Each row has a name. Each question is about the rows just above it. Places in a row count from 0.

Columns, left to right: E V Q A S G M K X T
[153 169 173 106 122 106 175 143 140 130] -> lutol
[153 169 129 106 122 176 175 143 140 130] -> dep
[153 169 170 106 122 176 175 143 140 130] -> tup
Whose row is [153 169 173 106 122 106 175 143 140 130]?
lutol
Which column holds [173 129] top down?
Q
Whose row is [153 169 129 106 122 176 175 143 140 130]?
dep
Every place of [106] in lutol:
3 5

Columns, left to right: N C L P U D H R J
[126 138 142 134 135  91 130 112  89]  Boba
[144 122 136 144  98 149 144 146 103]  Kigu
[114 149  95 156 114 129 160 112 143]  Sunib
[116 149 132 151 127  98 162  98 143]  pil
[102 141 114 161  98 145 141 124 151]  tabir
[128 144 135 136 140  90 154 101 124]  Mifo
[114 140 163 144 127  86 136 105 113]  Kon
[103 111 111 111 104 147 117 135 104]  ruvop
[114 139  88 151 105 150 132 132 115]  dev
[114 140 140 147 121 116 110 108 171]  mak
[113 134 131 145 111 120 109 130  75]  fiz
[113 127 160 139 115 113 105 129  93]  nuni
Which column holds this, read top down? [141 144 140 111 139 140 134]
C
At which places does tabir hold [102]?
0
Which column holds [144 156 151 161 136 144] top down?
P
Places of [111] in row ruvop:
1 2 3
Every place of [144] in Kigu:
0 3 6

Columns, left to right: B W Y Z F
[107 110 110 146 107] = Lefa
[173 106 132 105 108] = difev
[124 100 136 171 127] = sozek
[105 105 108 105 105] = muna
[178 130 130 130 130] = Gired
[136 106 168 159 146] = pepil
Places of [105] in row muna:
0 1 3 4
Every place of [127] in sozek:
4
At which places does Gired hold [130]?
1 2 3 4
Places of [107] in row Lefa:
0 4

Columns, left to right: Tavar nabon mev guvot
[112 128 139 136] -> funug
[143 143  92 144] -> nireb
[112 128  92 135] -> Ziza
At which places does nireb hold [144]?
3
At which places does nireb hold [143]?
0 1
[144 135] is in which column, read top down?
guvot
Places of [136] in row funug:
3

Columns, left to right: Kedu fezu Viziz dobag dak
[ 93  81  86 121 142]  zub
[155  72  72 119  72]  zalu
[157 114 134 148 117]  begel
[121 132 133  92 107]  dibu
[ 96 139 110  94 137]  ponor
[158 124 151 179 132]  nete
[137 184 171 125 118]  sebeb
[152 125 129  71  76]  nabub
[ 81  72 114 132 139] is in which column, read top down?
fezu
Every place of [72] in zalu:
1 2 4
At which places does dibu hold [92]?
3
At which places does dibu hold [133]?
2
Places of [132] in row dibu:
1
Which column holds [157 121  96 158] top down?
Kedu

Columns, left to right: sezem kuza pim kiz goliz gaf mor Fede vobi gali
[164 121 163 112 174 139 123 111 124 129]  Mumad
[144 152 102 158 123 146 159 117 159 152]  mus
[132 131 115 140 130 130 136 126 134 130]  mura
[150 144 135 137 141 146 148 120 144 148]  diro
[135 136 156 135 159 140 135 135 135 140]  lodep
[151 152 110 155 132 149 123 145 123 119]  gego
[100 146 107 152  90 127 142 158 142 138]  dureb
[160 153 153 155 153 160 160 114 160 153]  bulut
Places of [130] in row mura:
4 5 9
Places of [160] in row bulut:
0 5 6 8
[111 117 126] is in which column, read top down?
Fede
Places of [135] in row lodep:
0 3 6 7 8
Which column holds this, read top down? [174 123 130]
goliz
At which places does diro hold [135]?
2

Columns, left to right: pesi lav vom Rupo dezod tefa Vud Mut simer Dekog
[135 123 150 141 150 111 150 150  95 143] : Mim
[148  71 150 108  71 108 114  92  71  71] : vefe
[148 136 150 141 163 108 114 113  91 143] : bof
[148 100 149 150 150 108 114 150 100 100] : mabup
At which places does Mim hold [150]?
2 4 6 7
Whose row is [135 123 150 141 150 111 150 150  95 143]?
Mim
At which places does vefe hold [108]?
3 5
Which column holds this, read top down? [150 114 114]
Vud
Places of [71] in row vefe:
1 4 8 9
Every place of [150] in mabup:
3 4 7
[143  71] is in which column, read top down?
Dekog

Columns, left to right: rakul Pebu Masu kud Romi nutub
[131 130 137 117 114 142]  zogub
[134 150 155 156  76 138]  rusuz
[121 104 126  88 128 134]  zamek
[105 130 103 136 134 141]  dil
[113 142 113 142 114 142]  botu
[148 121 100 119 117 102]  revog
[127 158 111 119 129 100]  kibe
[128 127 131 129 124 125]  Zilu
Which column holds this, read top down? [142 138]
nutub
Which column holds this, read top down? [136 142]
kud
Which column holds [134 141 142 102] top down?
nutub
Every place of [142] in botu:
1 3 5
At which places does botu hold [113]?
0 2

Columns, left to right: domeg libak Lasan Kov tulir Tadu vaga zate
[111 115 102 125 107 107 124 111] = rozug
[111 115 102 125 101 107 124 121] = buso
[102 101 125 102 102 102 125 125] = Zera
At which places does Zera hold [102]?
0 3 4 5
Which column holds [111 121] top down?
zate
Every place of [121] in buso:
7
At which places does buso hold [125]?
3
Which column holds [101 102] top down?
tulir
Every place of [111] in rozug:
0 7
Places of [125] in row Zera:
2 6 7

Columns, left to right: vig tur sipud Lak Gib meso rupag
[128 138 128 132 128 126 132] : Gener
[123 129 132 131 120 117 119] : menir
[124 152 118 149 144  73 136] : zim
[135 136 108 128 111 125 120] : bir
[123 128 131 127 127 135 130] : kom
[123 128 131 127 127 135 131] : Someg
[124 119 142 124 124 133 119] : bak
[130 133 119 129 120 117 124] : lut
[124 152 118 130 133  73 136] : Niriv
[129 130 127 131 129 118 126] : beti
Which column holds this, read top down? [135 123]
vig
Places of [132] in row Gener:
3 6
At which places does Someg hold [127]?
3 4
[132 118 108 131 131 142 119] is in which column, read top down?
sipud
Every place of [124] in bak:
0 3 4
At which places does kom hold [127]?
3 4

Columns, left to right: sepen lano gugu dez kinak vipu Dav dif Kal suvu
[127 122 122 122 122 121 155 165 122 122] = rugi
[105 143 153 116 115 125 171 139 105 102] = monol
[106 144 154 114 116 126 173 139 106 103] = zule
[121 162 139 152 145 126 132  73 119 126] = Silin
[135 138 118 141 134 121 130 123 129 135] = zok
[119 129] is in which column, read top down?
Kal
[114 152 141] is in which column, read top down?
dez
Every place of [122] in rugi:
1 2 3 4 8 9
Places of [154] in row zule:
2
Which column holds [171 173 132] top down?
Dav

Columns, left to right: delo Marok zek supez bera lod Nobe
[ 93  92 139 134 149  77 130] : minov
[129 145 129 129 154 154 154] : fudu
[ 82 138 127  87 150 123 142] : gele
[ 77 144 116 153 125 140 126] : Misoz
[ 94 116 143 117 168 104 144] : siz
[ 94 112 126 137 170  91 127] : Pepem
At which places does fudu hold [154]?
4 5 6
Which column holds [ 92 145 138 144] top down?
Marok
Which column holds this, read top down? [154 150 125]
bera

Columns, left to right: kul nikob lopom sado tolil vabar sez Nen
[127 137 141 121 127 121 134 141] -> zemom
[131 128 132 123 130 120 120 128] -> bibu
[127 137 140  97 123 121 134 141] -> naki
[127 121 140 140 121 121 134 140] -> lusom
[142 125 144 121 143 120  80 120] -> Mer
At which places does zemom hold [121]?
3 5
[123 121] is in which column, read top down?
tolil
At which places does naki hold [134]?
6
Every place of [121] in lusom:
1 4 5

Columns, left to right: boti dilin ziro visu Pagu Gog Foze fip Nin soze
[129 166 145 129 139 129 164 125 132 164]  lani
[ 99 166 145 129 111 149 123 125 132 164]  butof
[114 139 111 111 139  94 112 110 128 129]  Fiman
At which places does Fiman hold [111]?
2 3
Which column holds this, read top down? [125 110]
fip
Which column holds this, read top down? [132 128]
Nin
Which column holds [139 111] top down?
Pagu
Which column holds [111 139] top down?
Pagu
Places of [129] in row lani:
0 3 5
Which column holds [129 149] top down?
Gog

Columns, left to right: Mized lep maz div bupiv Rafu tulef tak
[146 124 147 128 105  86 153 105] : Maru
[155 118 135 137 109  95 145 110] : Met
[112 120 127 111 113  93 143 117] : sabo
[142 117 126 132 116  84 139 118] : zemeg
[110 123 118 108 107 105 131 114] : lili
[ 98 108 113 133 159 131 111 154] : lis
[ 95 102 119 117 116 116 115 118] : saz
[ 97 114 125 131 185  99 133 178] : tizi
[ 97 114 116 131 182 107 125 176] : Rogab
Which column holds [135 127 126 118] top down?
maz
[142 110  98  95  97  97] is in which column, read top down?
Mized

Columns, left to right: Fepap Zapot bup tosem tif koraf niru Farol femok
[136 135 107 120 126  98 122  75 122] -> nati
[146  99 140 120 139 128 141 123 116] -> gov
[122 147 139 150 131 123 130 103 121] -> bov
[ 95  98 133 120 133 133  96 171  96] -> sebu
[174 175 141 143 118 125 118 111 121] -> bep
[148  98 122 148 118 122 121 142 148] -> Tada
Places of [96] in row sebu:
6 8
Which column holds [171 111 142] top down?
Farol
Which column holds this, read top down? [171 111]
Farol
[139 131 133] is in which column, read top down?
tif
Which column holds this, read top down? [ 95 174]
Fepap

Columns, left to right: dofat kitaz paf pufi Nal lobod zegu guzug
[ 84 135  81 119 118 119  81 119] : rofa
[ 83 124  75  83 152  75  75 131] : nok
[121 135  81 124 144 187 138 131] : medof
Whose row is [ 84 135  81 119 118 119  81 119]?
rofa
[152 144] is in which column, read top down?
Nal
[ 75 187] is in which column, read top down?
lobod
[118 152] is in which column, read top down?
Nal
Places of [119] in row rofa:
3 5 7
Which column holds this, read top down? [75 81]
paf
Every place of [83] in nok:
0 3

Columns, left to right: Piloz finod museb Rara
[122 104  97 154]  Sig
[ 99 143 116 122]  repa
[116 141 138  68]  pefuf
[135 135 141 140]  Fedi
[ 93 118 111 110]  Fim
[119  76 162 154]  Kis
[167  97 134 128]  kibi
[ 99 143 124 118]  dubon
Every place of [111] in Fim:
2
Which column holds [143 141 135 118  76  97 143] top down?
finod

Columns, left to right: rigun Zode voz bopi meko tun zop daso Kuda ledi
[127 140 145 137 144 122 133 147 131 114] : kun
[ 95 140 145 137 144 122 133 147 131 114] : pidi
[118 114 137 150 126 146 141 139 136 117] : luve
[111 132 144 145 134 118 114 128 122 132] : marar
[118 114 137 150 126 146 141 139 161 118] : Retu
[118 114 137 150 126 146 137 118 121 121] : Bana
[134 149 130 126 132 130 124 135 135 106] : ladug
[129 105 128 155 173 145  96 138 146 139] : sakab
[145 137 144 137] is in which column, read top down?
voz
Which column holds this, read top down? [161 121]
Kuda

Columns, left to right: roki tubi Muto marob nobav lag robup
[128 143 175 135 128 129 130] = robu
[131 132 129 129 128 129 128] = veb
[130 130 128 128 143 128 130] = mume
Every place of [130] in mume:
0 1 6
Which column holds this, read top down? [129 129]
lag
Which column holds [175 129] top down?
Muto
Which column holds [143 132] top down?
tubi
Every place of [143] in robu:
1

Columns, left to right: suser vekoz lono latu
[140 112 134 153]  Mero
[154 154 108 108]  Vuzal
[133 133 133 104]  Kelu
[ 83 147 113 153]  saper
[107  82  82  82]  remaf
Which column holds [140 154] top down?
suser
At which places does Kelu hold [133]?
0 1 2
Places of [83] in row saper:
0
Every place of [112] in Mero:
1
Places of [134] in row Mero:
2
Every place of [108] in Vuzal:
2 3
Every place of [82] in remaf:
1 2 3

Columns, left to right: kab turo Dat ros natus bekug
[108  95  92 111 138 141]  pup
[111  97 100 109 143 139]  Valar
[116 134 102  93 128 129]  San
[116 134 142 174  98 130]  Tado
[111 175 181 116 144 178]  Nipaz
Which column holds this, read top down? [ 97 134 134 175]
turo
Which column holds this, read top down? [ 93 174 116]
ros

Columns, left to right: duro muf Sesos batad dupo Sovi
[131 151  90 155  77  92]  savil
[162 111 102 150 111 143]  vebul
[109  95 109 109  94 109]  Gulol
[168 117  90 152  93 128]  Pizik
[ 98 146 108  94 143 104]  nima
Which column holds [109 128] top down?
Sovi
Every place of [90] in savil:
2
Which column holds [111  94] top down?
dupo
Every place of [109] in Gulol:
0 2 3 5
At which places does Pizik hold [117]?
1
Every place of [94] in nima:
3
Places of [95] in row Gulol:
1

Columns, left to right: rano fel zadi zum Vid Vegi Gase darog lig Buk
[132 117 133 125 133  96  93 127 142 134] -> pumin
[134  85 136 142 134 109 136 124 129 127] -> neran
[135  85 134 144 134 108 137 124 129 128] -> zeni
[132 141 137 110 130 136 106 105 151 129] -> nep
[131 117 132 125 133  96  93 126 143 134] -> lov
[105 146 115 130 126 108 107 152 117 134] -> mabef
[132 117 133 125 133  96 106 127 142 134] -> Ber
[125 139 124 130 123 161 164 131 114 122] -> Pizu
[109 109 135 142 134 109 137 124 130 137] -> zat
[124 140 125 131 122 160 162 129 113 110] -> Boda
[105 145 115 130 125 107 107 152 117 134] -> lefo
Every place of [109] in zat:
0 1 5
[130 113 117] is in which column, read top down?
lig
Whose row is [134  85 136 142 134 109 136 124 129 127]?
neran

